(in the rows, 128 means zero)
A state moves one step at a time under one of 6 hidden systems, and each row is a state written as 22 numbers. Each run below is a few steps of one system.
path 1, Z (10 x 22):
[[ 61 135 142 135 158 127 102 123 126 106  74  86 157 123  87 156 131 152
  112 166  82 123]
 [ 61 164 150 156 118 146 145 132 111 195  92 123 106 144 107 174 154 116
  134 147 110 103]
 [145 188 125 152  97  97 164 100 158 195 126 159 120 120 136 150 165 114
  156 141 160 122]
 [182 124 128 145 107  67 138 101 159  88 144 156  88  90 107 146 139 134
  172 121 166 139]
 [155  65 140 161 110 146 123 142 159  82 173  96  88  93  85 127  95 118
  141  99 140 148]
 [118 107 156 169 143 166  96 142 171 120 152  81 160 117 112  95 112 115
   55 124 131 162]
 [ 82 122 162 144 170 116  82 120 123 134  84 148 141 161 135 120 140 104
   48 157 137 139]
 [ 93 103 104 110 114 113 121  91 100 184  91 165 100 170 155 140 129  72
  118 152 145  96]
 [137 142  93  77  87 107 145  62 137 141 144 127 140 117 158 117 139  71
  171 140 137  95]
 [144 153 164  89 122 104 124  96 108  59 174 110 125  84 131 115 149 114
  184 102 120 124]]
path 2, M, 10 rows:
[[105 159 141 154 127 135 143 124 172 190 117 101 134 131 112 118 141 142
   53 183 142 141]
 [115 120 158 145 152  79 104 136 103 103  88 125  69 132  95 145 122 166
   69 170 138 138]
 [ 88 102 154 147 112 120 110 138  82  91 143  96  72 101  92 142 114  68
  148 116 107 110]
 [100 172 134 148 144 141 110 110 145  91 147  94 188 101 104 114 156  79
  128  80  84 124]
 [135 123 147 147 175 115  67  97 148 113  89 172 198 145 155 137 135 124
  129  95 141 152]
 [107  49 133 134 128 178 113 131 139 178 114 170 123 183 155 138 111 101
  126 126 152 126]
 [102 115 111  96 152 197 152 131 139 152 150 114  97 169  90 107 147 164
   65 117 110 114]
 [166 150 128  95 163 111 113  99  87  98 130 138  67 133 106 121 128 185
  103  72 128 114]
 [166 140 103 133  98 107 127 113  84 141 157 140  92 109 149 115 105  62
  158  65 138 101]
 [144 163  57 146 117 116 157 127 161 134 154 140 179 124 142  83 153  66
  108 125 126 127]]
path 3, F, 10 rows:
[[141  84  87  75 104 157 120 122 102 127 155  85 146 123 163  91  77  96
  138 125 114 106]
 [104 163 107 132 104 147 147 151 136 165 130  96 207 116 172 100 131  87
  124 172 112 128]
 [147 178 135 108 104  89 150 132 111 133 104 130 163 104 176 143 139 164
  189 179 135 125]
 [149  90  92 120  81 121 181 181 105 131 142 144  83 122 142 142 111 138
  194 157 134 118]
 [102  99  97 136 121 155 190 180 182 100 153 126 136 133  91 121 161 140
  135 173 110 144]
 [135 120 150 111 135 135 126 114 175  65 139  79 159  89 100 132 129 200
  153 147 114 147]
 [153  85 149 163 100 154 103 137 143 144 138  60 122  83 119 144  58 143
  154 119 134 142]
 [102 124 139 203 112 138 126 144 174 194  97 109 143 122 111 156 112 123
  104 172 142 150]
 [108 144 150 138 124  75 123  82 150 137  75 139  98 114  97 183 148 162
  142 182 140 126]
 [118  96 138 141 100 111 139 102 123 117 145 129  27 111  76 161 132  97
  159 113 136 107]]
path 4, G (10 x 22):
[[120  71  93 132 174 159  81 114 136  93 103 154 166 164 111 138 107 118
  124  67 104 127]
 [139 117 123  88 157 168  75  56 151 134 121 116 181 141 142 112 109 142
  114  81 130 124]
 [152 141 115  67 123 139 115  49 120 193 118 126 114 147 155 115 108 149
  104 124 146 103]
 [119 147  85  97 104 139 171 103 124 206 133 145  87 165 138 111 148 107
   90 157 140  95]
 [124 151  76 111 125 118 200 140 155 122 159 162 113 148 115  94 190 105
   97 156 131 119]
 [173 111  79 122 123 106 174 167 137  61 170 173 129 128 138  98 155 116
  147 115 134 136]
 [174  96 125 150 116 137 124 174 128 106 163 154 168 122 185 101  99  97
  162  97 143 153]
 [147 122 172 132 126 133  95 153 124 137 127 119 196 117 211  99 101 126
  122 156 156 159]
 [108 116 156  91 113 112 114 142  93 139  98  93 144 121 177 119  98 152
  113 220 133 133]
 [ 66 128 123 101 100 141 154 157  84 135 119  72 117 117 122 128 120 113
  133 195  84 104]]
path 5, K, 10 rows:
[[127 129  89 155 159  90  93 158  62 135  60 167 129 157 147 139 100 123
  104 118 122 122]
 [ 79  92  80 143 136 151 101 139 101 130  86 119 167 144 123 146  98  75
  151 106  81 105]
 [ 97 112 142 117 141 161  96 108 158  83 116  92 211 113 117 143 124 136
  171 122  89 131]
 [158 122 184 116 125 165 108 103 159 129 137  98 142 103 129 158 112 205
  192 108 140 144]
 [158 138 144 125 121 188 150 114 162 205 152 123  91 147 115 135 122 193
  117 101 152 127]
 [158 153  65 112 148 128 158 106 165 149 134 151 110 154 100 102 152 170
   62 126 135 122]
 [173 138  36 118 117  67 151 107 118  91 130 146  94 113 103 113 126 108
  124 116 122 109]
 [133 134  89 162  89 107 150 141 126 105 170 116 129  87 123 112 130  35
  163 109 114 118]
 [124 144 174 159 108 114 130 136 160 105 161 133 185  98 173 108 162  64
  148 148 148 158]
 [126 104 200 113 118 105 115 121 128 141 118 162 125 134 194 134 136 125
  150 178 187 146]]
path 6, K (10 x 22):
[[149 122 114 138 134  68 131  96 156 132  78 171  89 135 102 164 140 176
  120 170 161 133]
 [115  75  90 165 105 120 141 125 139 138 127 123  49 128  68 149 109  90
  120 128 131 114]
 [110 119 127 174 135 119 117 126 173  80 151  91 143  97  81 101 137  80
   71 135 116 148]
 [166 136 175 161 130  69  67  99 130  88 123 117 144  81 145 124 105 112
  122 121 158 156]
 [125 127 176 153 105 135  87  93 108 203 123 128 103 125 160 143  97  78
  128 104 159 115]
 [ 68 150 152 103 151 148 109  70 139 163 108 133 140 162 127 120 168 102
   71 141 133 109]
 [108 140 150  75 162  90 103  70 100  70 100 144  93 134 102 146 159 155
  133 125 117 108]
 [111 126 154 134 131 154 132 137  81 109 159 117  54 120  83 148 132 116
  155  57 103 107]
 [122 161 157 155 167 174 122 162 132 106 169 130 153 137 116  92 161 118
   85  58 112 148]
 [181 132 130 112 170 113  90 127 107 102 122 184 164 147 180 103 126 150
  117  72 149 145]]
path 7, G:
[[114  81  94 167 162 133 125 132 181 130  90 192 134 177  96 147 144 132
   97 128 140 142]
 [137  55  98 106 149 141 110  87 192  70 140 142 150 142 102 111 126 132
  112 125 139 140]
 [169  84 123  82 114 141  99  60 143 115 168 110 120 115 144  92  96  98
  131  96 150 117]
 [146 166 157 105 101 130 118  84 110 188 161 128 109 125 179  93 128  78
  107 115 161 109]
 [114 173 150 112 123  97 158 134  96 163 128 172  99 151 170 109 173 106
   90 171 152 122]
 [ 98 108 107 110 141 113 177 188  97  86 126 185  99 166 134 114 175 120
  118 167 117 126]
 [121  88 108 121 149 161 147 196 115  51 161 142 155 143 133  98 139 120
  145 105  95 139]
 [171 133 137 116 146 157 102 155 110  88 156 103 190 109 165  96  97 151
  142  74 112 148]
 [161 153 134 126 132 130  88 136  85 178  95  95 169 119 187 119  65 159
  122 125 129 131]
 [ 95 154 103 129 119 125 125 132 109 198  70 103 161 140 150 141 105 135
  101 194 117 115]]
path 8, F:
[[147 111 191 113 119 138  67  95 101 151 138 105 126 116 182 110  87 107
  115 111 162 133]
 [101 143 154 152 117 119 123 162  89 192 109 139 123 151 178 111 123  82
   75 170 149 127]
 [100 177 129 112 147  65 145 148  79 108  86 164 114 143 145 125 173 130
  106 183 122 122]
 [134 125  98 106 135 100 147 157  65  49 140 151  84 123 116 126 142 114
  164  94 102 106]
 [125 114  98 151 154 177 144 183 131  84 171 134 159 141 110 104 139 105
  139  59  89 131]
 [141 141 142 123 171 173 103 128 155 121 117 124 213 142 146 122 128 187
  131  84 112 150]
 [150  98 124  94 130 161  89 111 103 180  93 112 140 145 166 141  66 179
  140 122 136 121]
 [ 91 115  79 113 102 152 145 130 113 206  95 107 121 156 133 131 103 112
  101 181 115  94]
 [ 93 192  95  97 106  95 163  94 130 134 111  98 137 112 110 131 167 119
  136 180  99  98]
 [165 167 110 114  90 102 165 114 120 104 172 111 101  77 121 131 140 112
  195  99 121 111]]
path 9, Z:
[[118  96 114  97 160 170 138 144 133 120 153 117 110 165 112  80 132 155
   35 138 124 133]
 [ 97 134 105  87 150 127 151 147  98 125 122 139 116 169 139  83 155 122
   46 178 121 115]
 [104 134  94  85 113 103 173 156  76 129 121 158 108 158 168 101 158  97
  115 187 121 102]
 [133 138 104  87  90 105 177 166  90 110 149 141 139 117 182 105 140 102
  178 169 125 115]
 [155 139 143 111 105 117 147 182  98  86 153 109 161  91 178 116 119 147
  195 148 122 142]
 [150 126 162 150 132 141 111 191  94 110 119  96 166 101 161 142  83 178
  170 123 114 155]
 [139 136 119 171 145 145  95 167 111 168  74  98 174 126 140 153  70 183
  127 119 111 144]
 [121 146  73 164 145 116 105 121 132 168  48 117 162 132 102 172 101 165
  125 125 101 122]
 [ 99 146  73 151 129 111 138  94 152 147  75 125 128 125  68 183 137 135
  160 127  93 102]
 [ 96 152 122 157 110 133 169  98 188 137 136 122 115 112  63 170 169 124
  172 126 113 121]]
path 10, M, 10 rows:
[[ 62  81 168 149 102 138 113 146 121 100 122 105 137 111 127 149 125  61
  166 164 113 130]
 [ 71 146 176 133 157 182 115 130 155 109 128  91 190 128 102 131 157 138
  117 126  89 138]
 [116 132 194 140 176 147  64 114 111 136  87 143 147 147 136 159 119 178
  125  87 132 143]
 [106 101 136 159 130 180 103 134  97 204 116 134 100 156 130 154  91  99
  121  78 129 108]
 [119 152  71 154 161 161 138 131 134 162 122 126 117 155  73 124 132 131
   61  78  95 111]
 [163 111  76 135 163  90 111 103 125  85 105 170  95 144  87 141 123 148
  117  71 125 122]
 [151  75  80 116 100 132 135  87 147 114 162 149 101 126 117 128 115  67
  176  84 133 106]
 [151 143  85  92 117 146 152  68 201 126 171 124 164 127 123  90 155 112
  116 122 136 124]
 [173 119 143  81 137  88 116  75 155 122 126 165 127 136 168 103 142 163
  102 162 184 142]
 [131 101 155  90  87 120 149 123 102 156 156 132  67 135 174 101 124  95
  117 178 168 115]]
path 11, E (10 x 22):
[[ 93 178 200  96 163 109 115  94 118  97 117 137 124 132 120 135 186 162
  111 143 127 130]
 [134 136 197 109 113 124 114 108  66 133 146 116  50 106 137 146 119 134
  159  98 141 109]
 [121 150 150 143 115 196 144 137 128 186 182 101  99 133 119 110 129  99
  112  62 122 114]
 [172 197 105 149 168 139 120 135 133 146 129 142 155 135 122 116 138 175
   95  53 121 137]
 [166 114  63  97 144 110  93 110  76 133  88 143 134 143 153 127  74 146
  130  91 120 105]
 [100 108  81  65 122 163 122  86 133 146 124 107 182 148 160 101 118  94
  132 145 107 101]
 [142 177 144  82 121 110 151  96 157 109 144 139 192 115 169 108 175 143
  160 160 142 136]
 [178 109 136 101  90  90 157 137 109 123 158 157  84 116 176 121 124 129
  171 152 175 130]
 [134  96  97 123 100 162 187 174 140 140 189 126  87 141 126  82 133 106
   92 152 135 127]
 [148 153 105 145 156 122 153 186 139  73 151 107 149 114 100  92 142 174
   80 137 109 154]]
path 12, E, 10 rows:
[[100 117 171 115 111 123  99 121  92 135 138 121 145 122 191 100 118  45
  118 151 146 120]
 [105 166 196 128 143 142 140 155 121 147 155 161 150 148 180 102 183 106
   97 141 152 145]
 [144 142 181 110 151 128 136 172  74 128 131 173  77 160 155 122 147 183
  110 120 152 138]
 [118 105 134  96 134 185 141 166  77 148 142  99  77 155 124 114  94 168
   99 115 110 108]
 [121 175 128 118 139 186 134 150 119 144 136  61 170 115 115 120 117 182
  122 108  83 123]
 [165 179 108 141 114 120 121 136 105 160 100 107 174 100 157 153  91 168
  187 108 111 128]
 [138 113  61 124  95 144 151 126 129 199 108 151 150 148 162 148 103 100
  182 134 129 107]
 [119 128  60  95 126 139 186 115 184 137 126 171 161 162 124 127 175 140
  144 152 124 118]
 [157 102  96  79 121  87 158 107 150  58 134 150 112 116 110 133 148 174
  167 160 133 131]
 [140  67 117 113  80 121 147 119 155  80 172  88  93  87 108 113 100 104
  158 158 134 130]]

Name the system that made each run.
path 13, 2 rows:
[[103  99 204 142 138 112  72 141  84  77 128 116 123 103 146 133 114  93
  140 123 129 144]
 [121 113 166 157 120 175  85 136 103 194 128 114 147 136 178 129  83  88
  132  91 139 129]]
 => Z
path 14 (2 x 22):
[[110 133 125 138 152 107 134 137 109  97 117 110  56 130  59 127 137 159
   58 140 110 122]
 [ 96 131  95 168 115 144 173 176 124 161 148 131  85 150  98 112 147  76
   71 140 115 113]]
 => Z
path 15, 2 rows:
[[ 80 197 115 136 146  99 113 136  70 139  76 123 166 131 141 136 143  99
  121 136  85 104]
 [ 88 161  93 103 152 118 138 131 104 113  78 154 164 149 118 165 158 157
  174 128  85 106]]
 => G
path 16:
[[131 145 148  80 172 114 119 105 138  94 110 138 147 149 134 108 154 205
   71 169 138 144]
 [136  67  66  87 120 127 130 135  75 120 116 122  69 145 117 120  79 136
  126 133 114  95]]
 => G
path 17 (2 x 22):
[[108 139 107 114 131 107 162 131 148  37 155 117 126 102  77 123 175 117
  153 138  90 126]
 [159 123 157 150 129 152 116 136 154  75 179 101 150  84 113 126 119 129
  181  63 121 148]]
 => F
path 18, 2 rows:
[[160 142 106 103 127 149 115 148  90 127 125  55 152 103 135 107  68 189
  124 123  94 122]
 [139 158  95 134  99 138 129 144 111 172 115  77 195  98 171 123  86 126
  158 148 108 121]]
 => E
path 19 (2 x 22):
[[155 143 131  90 151  96 111  87 109 139 109 194 121 166 176 110 153 130
   94 121 166 123]
 [123 108 132  41 133 135 132 100  80 115 151 141  77 160 152  89 140 124
   97 142 136  98]]
 => E
path 20:
[[167 194 155 125 112 119 147 122 115 169 175 110 101 108 158  84 136 121
   78 129 159 128]
 [160 183 100 137 134 105 148 174  63 143 145 136  98 133 153  88 128 113
   77 104 127 115]]
 => E
path 21:
[[167 112  70 112 149 139 151 133 188  91 151 146 179 140 127  87 144 164
  107 127 131 148]
 [204 100  75 102  95  92 142 120 125 109 147 127 118 103 154 111  85 143
  163 133 153 127]]
 => K
path 22:
[[113 184 149  88 116 122 145  92 156 155 127  79 151 111 134 116 150 167
  107 198 132 125]
 [172 152 123 120  81  80 148 122  99 131 149  85  75  71 134 121  91 136
  151 157 146 119]]
 => F
path 23 (2 x 22):
[[135  75 128 122 119 138 127 127 101 184 119 151  48 165 136 128  97 129
   89 145 166 112]
 [163 134  56  96  98 106 144  92 140 153 147 105 134 122 143  78 109  89
   80 156 142 112]]
 => Z
path 24, 2 rows:
[[ 93 180 135 125 152 169 154 170 136 143 115 115 195 143 134 132 163 174
  132 140  91 135]
 [159 129  86 105 137 128 152 155 128 113 103 110 135 123 109 144 108 229
  154 146 101 128]]
 => G
path 25:
[[122 134 113 170 149 130  95 136 146 135 114 158 214 148 165 106 137  64
   98 107 128 144]
 [133 118 128  71 148  96 101  86 134  92  91 154 190 140 177 123 136 154
  136 170 145 138]]
 => G
path 26:
[[131  97  98  91 125 120 143 163  70 102 159 125  86 143 151  71 118  84
   81 141 125 111]
 [117 167 112 121 135 128 135 166  80  99 159 121 163 130 166  72 145  61
  101 110  99 117]]
 => G
path 27 (2 x 22):
[[ 62 111 121  87 116 122 119  63 127 128 102 107 112 131  95 151 142  91
  141 164 103  87]
 [ 98 176 177 123 114 118 136  76 159 101 157 118 129  94 107 143 185  94
  167 115 124 124]]
 => E
path 28, 2 rows:
[[132 119 175 179 107 127 129 198 118 120 154 138 150 110 177 111 123  71
  144 136 147 164]
 [124 103 159 180 148 149 136 209 129 147 125 176 132 169 156 123 135 140
   93 138 151 160]]
 => E
path 29, 2 rows:
[[ 97 149 126  85 109 101 158  72 130  97 155 130  83 116  95 128 184  85
  142 142 120  99]
 [126 145 180 118 100 142 168 138 123 109 205 127  77 102 128 108 173  89
  155 109 142 129]]
 => Z
